In the rows, 128 means zero.
Families of rows that turns and mirrors carry onto each other, the same ones carrying the whole set onto itself: the rest of each named row's family, in list order
3 families of 6 rows
Y: [155 120 107 137  89 136 129 143 125 107 137 156 153]
X: [130 116 104 106  92 120 136 130 143 105 146 147 153]
P: [107 155  99 143 120 122 137 119 136 138 114 124  86]
K: [120 161 109 128 109  97 171 106 136 134 131 147 106]
F: [117 155 106 113 117 108 152 108 155 124 142 127 103]
H: [154 124 138 140 112 129 142 133 130 125 161 140 160]
M: [122 159 101 142 122 112 134 112 126 149 108 158  98]
B: [144 125 132 169 115 143 126 143 110 140 132 138 144]
E: [138 131 134 137 119 149 112 133  96 135 137 131 145]
J: [131 144 113 146 127 138 104 126 106 149 111 149 117]
T: [139 139 125 111 114 111 155 116 152 118 166 135 139]
R: [107 121  95 106  96 101 140 112 145 113 134 124 130]
W: [136 132  93 166  92 114 129 118 112 124 101 119 107]
G: [125 147 129 118 102 107 179 114 127 119 157 129 135]
N: [159 127 101 166  89 133 125 136 109 116 114 142 130]
D: [122 141 112 171 119 140 124 135 113 146 110 130 108]
Z: [134 132 142 122 107 134 149 127 107 120 160 121 154]
U: [111 128  89 135  96  98 136 106 131 122 111 110 107]

Same family as N: Y, X, R, W, U
Same family as Z: K, M, E, J, G

Families of rows that turns and mirrors carry onto each other, the same ones carrying the whole set onto itself: the rest of each named row's family, in list order
4 families of 8 rows
Tera: [116 120 140 138 154 153 137 126 146  87 132]
Dedib: [107 126 131 127 155 159 134 141 162  85 117]
sare: [103 135 124 152 124 148 149 119 145 132 117]
Zudi: [126 123 152 127 137 194 150 129 145 108  95]
fusip: [120 155 137 150 125 160 121 173 107  81 122]
gidak: [109 161 141 152 120 164 130 158 105  75 122]
Nepu: [119 120 158 127 144 187 145 132 150 109  94]
saz: [132 149 133 142 112 143 113 147  94 123 118]
mil: [120 155 163 111  94 151 130 170 115 117 121]
komar: [119 153 158 114 132 168 133 114 154 135 118]
Zigur: [ 95 152 150 130 126 161 123 165 103  77 117]
baki: [131 161 152 123 112 152 140 184 122 128 131]
kiba: [120 148 146 119 101 169 120 172 122  84  91]
vep: [105 142 124 148 128 152 156 117 145 131 126]
med: [126 149 124 144 125 149 108 164  96 114 114]
fes: [116 135 116 152 151 163 149 122 141 122 121]
Rasab: [ 99 159 146 135 120 169 123 166 106  76 111]
Lel: [129 145 171 122 101 148 136 175 123 125 118]
til: [129 150 151 124 107 147 139 183 115 129 129]
Rakuv: [123 159 160 120 132 165 132 122 162 133 122]
pitem: [112 116 156 110 138 183 149 139 147 123  97]
somar: [108 127 153 110 131 176 148 125 157 121  95]
Niv: [123 151 139  99  92 163 134 168 125  92 105]
betiz: [131 150 125 138 103 145 126 160  96 120 126]
Kotad: [121 148 119 144 121 144 110 165 103 119 104]
vef: [121 154 146 113 141 166 132 120 141 144 132]
mim: [128 148 134  98  97 171 138 162 117  93 103]
sarov: [119 122 130 141 156 154 139 130 154  91 125]
Fef: [131 147 141 115  97 164 131 166 134  78  96]
Mir: [108 134 142 135 160 171 135 132 161  91 110]
nanat: [118 142 146 118 138 156 147 118 147 140 135]
Kuv: [100 147 111 153 140 164 151 127 141 123 122]

Same family as mil: fusip, kiba, fes, somar, betiz, Mir, nanat
Same family as med: Nepu, komar, vep, Rasab, til, Niv, sarov

Families of rows that turns and mirrors carry onto each other, the same ones carrying the whole set onto itself: the rest of each named row's family, in list order
7 families of 4 rows
zis: [159 132 127 159 119 105 138 119 148 150]
sis: [131 140 123 115 111 140 101 167 126 111]
rupo: [124 131 106 104 128 122 104 129 119 108]
Nofek: [114 109 120 109 104 117 117 122 107 122]
nar: [165 133 141 160 118 117 143 130 155 133]
sutug: [165 134 124 145 123 101 160 135 144 126]
Vupem: [163 117 130 152 123 125 132 154 155 145]
nelad: [163 135 135 161 104  98 137 127 139 145]
duz: [123 132 115 102 100 137 100 138 123 113]
davon: [162 122 113 164 112 109 149 120 135 133]
Gufut: [121 138 125 105 104 137 117 134 105 104]
nama: [162 132 130 152 125 120 155 140 154 112]
daroz: [149 140 131 157 107 109 145 145 123 163]
Rumum: [133 117 116 117  84 132  98 154 133 127]
defi: [146 140 152 158 123 140 134 144 156 130]
bebe: [113 132 151 113 116 142 134 141 111 134]
lan: [161 143 129 154 118 110 145 128 159 144]
zeg: [117 130 130 127 118 136 104 140  93 130]
rutol: [116 135 118 107  99 143 133 143 135 101]
Rov: [137 156 142 156 120  97 147 124 140 134]
Tol: [113 135 129 103 112 142 113 128 110 119]
diton: [106 146 117 114 126 133 129 122 107 122]
gosa: [156 125 119 161 106  91 141 121 121 135]
zopot: [153 122 123 165 117 108 119 124 163 124]
tiru: [150 133 138 155 100  91 110 137 128 151]
dimi: [115 149 103 116 116 139 117 126 114 108]
Bar: [127 123 121 106 107 138 106 134 111 102]
von: [127 127  97 108 113 126 100 139 137 109]

Same family as rupo: sutug, davon, dimi
Same family as zis: Gufut, lan, Bar
Same family as zeg: sis, Vupem, daroz
Same family as nama: diton, gosa, von

Families of rows that turns and mirrors carry onto each other, the same ones carrying the whole set onto itself: the rest of each named row's family, in list order
8 families of 4 rows
Vanev: [132 116 124  83 115  98 137 125 132]
kulam: [104 106 125 117 110 104 108 133 142]
gerul: [154 116 121 148 139 141 115 108 134]
nofi: [160 108 140 116 158 139 128 100 160]
kef: [126 129 143  83 112 113 141 129 149]
vero: [155 112 150 123 149 137 155 103 153]
batu: [123 104 135  78 109 109 130 118 151]
malo: [125 110 116 112 105  98 128 145 124]
tuso: [115  97 129 116  98 108 118 147 142]
vene: [146  90 116 157 131 128 136 112 152]
tef: [137 130 148  83 119 107 122 127 138]
bala: [165 100 143 122 141 122 156 102 162]
zusi: [167 111 126 122 159 125 145 105 145]
Vusi: [123 111 151  88 105 119 141 134 137]
nobiz: [120 119 118 118 108 113 101 138 129]
dobug: [134 110 150  79 118 104 128 127 140]
lene: [167 103 144 115 153 126 143 111 166]
fid: [124 102 108 115  89 111 127 121 143]
bezig: [109 117 114 120 101 119 121 140 140]
kero: [151  99 134 154 146 139 119 128 151]
Mibol: [149  92 113 154 141 132 120 122 155]
fiku: [138  97 125 156 148 126 121 115 161]
Niteg: [144 109 113 145 143 152 125 114 157]
riman: [160 104 117 152 149 126 136 127 138]
Fadu: [115  99 119 117 107 109 106 138 129]
Noro: [140 110 140  94  93 104 147 128 150]
Neb: [105 101 121 106 100 124 123 126 131]
zavok: [172 124 153 125 144 136 133 114 141]
zonas: [121 115 153  88 119  97 126 126 150]
vimak: [136 101 123 159 139 143 135 115 142]
dab: [162 117 144 126 147 146 145 122 164]
Vofit: [153 107 152 126 158 123 139 107 169]

Same family as Noro: gerul, fid, zavok
Same family as vero: kef, bezig, vimak
Same family as Fadu: dobug, lene, Mibol
Same family as tuso: nofi, batu, kero
Same family as riman: Vanev, malo, zusi

Families of rows that turns and mirrors carry onto each other, the same ones carrying the whole set onto itself: the rest of each named row's family, in list order
4 families of 8 rows
sug: [103 128 108 122 123 134 177 142 144 138 130 119 128]
vev: [126 134 117  95 105 156 143 115 152 108 145 155 116]
safop: [ 93 123 119 104 131 157 166 145 135 138 132 142 116]
gizol: [134 129 126 108 116 143 141 171 106 123 150 128 132]
Vis: [ 87 131 123 103 134 157 160 139 125 143 124 132 123]
Tabup: [102 135 113 133 134 138 131  81 151 131 118 138 130]
gisog: [128 157 144 119 102 137 154 143 133 109 149 157 131]
roke: [110 127 120 113 125 130 114 111 109 120 125 166  95]
bidok: [110 125 112 138 142 137 130  78 140 128 125 152 133]
fafi: [137 135 126 134 122 148 153 124 150 146 143 105 157]
Bon: [128 126 120 111 125 116 133 160  99 115 127 118 147]
kav: [138 136 129 112 101 137 133 170 104 135 145 133 132]
seno: [ 91 119 126  99 137 162 152 148 131 130 130 144 128]
tis: [109 131 129 106 129 128 152 118  97 127 120 154  98]
gab: [131 130 120 131 122 143 148 140 148 145 156 110 165]
vede: [124 145 133 103 107 153 142 119 147 110 150 166 117]
bifis: [154 142 119 142 102 116 104 111 129 125 137 139 139]
kugo: [108 123 109 144 139 120 122 129  97 152 123 119 142]
zetu: [106 129 114 125 118 131 110 124 116 113 130 171 100]
zuzu: [116 115 120 152 143 125 115 134 102 155 136 123 143]
lela: [148 134 122 141 117 116  95 106 122 127 148 132 144]
Pafa: [126 143 124 133 109 117 121 131 159 138 147 113 164]
Nisum: [117 110 107 142 143 119 121 131 110 154 131 110 142]
mamo: [108 129 114 137 134 131 122  80 152 140 130 148 128]
zavan: [106 147 132 125 114 130 141  90 158 149 138 149 114]
voka: [110 117 109 120 137 108 120 106 124 156 118 110 129]
Bova: [151 132 111 149 111 121 108 102 125 132 154 134 134]
zed: [136 147 146 117 116 112  96 107 114 127 136 147 132]
karap: [134 148 133 102  98 153 141 120 157 116 140 151 119]
buko: [131 127 126 110 106 145 128 171 117 136 158 127 126]
lop: [105 134 116 111 115 127 111 125 104 122 118 165 106]
medak: [138 123 125 123 129 152 149 127 140 153 153 107 160]

Same family as Bon: sug, gisog, tis, Pafa, zavan, voka, zed
Same family as kav: Vis, Tabup, fafi, bifis, kugo, karap, lop
Same family as gab: safop, gizol, roke, vede, lela, Nisum, mamo

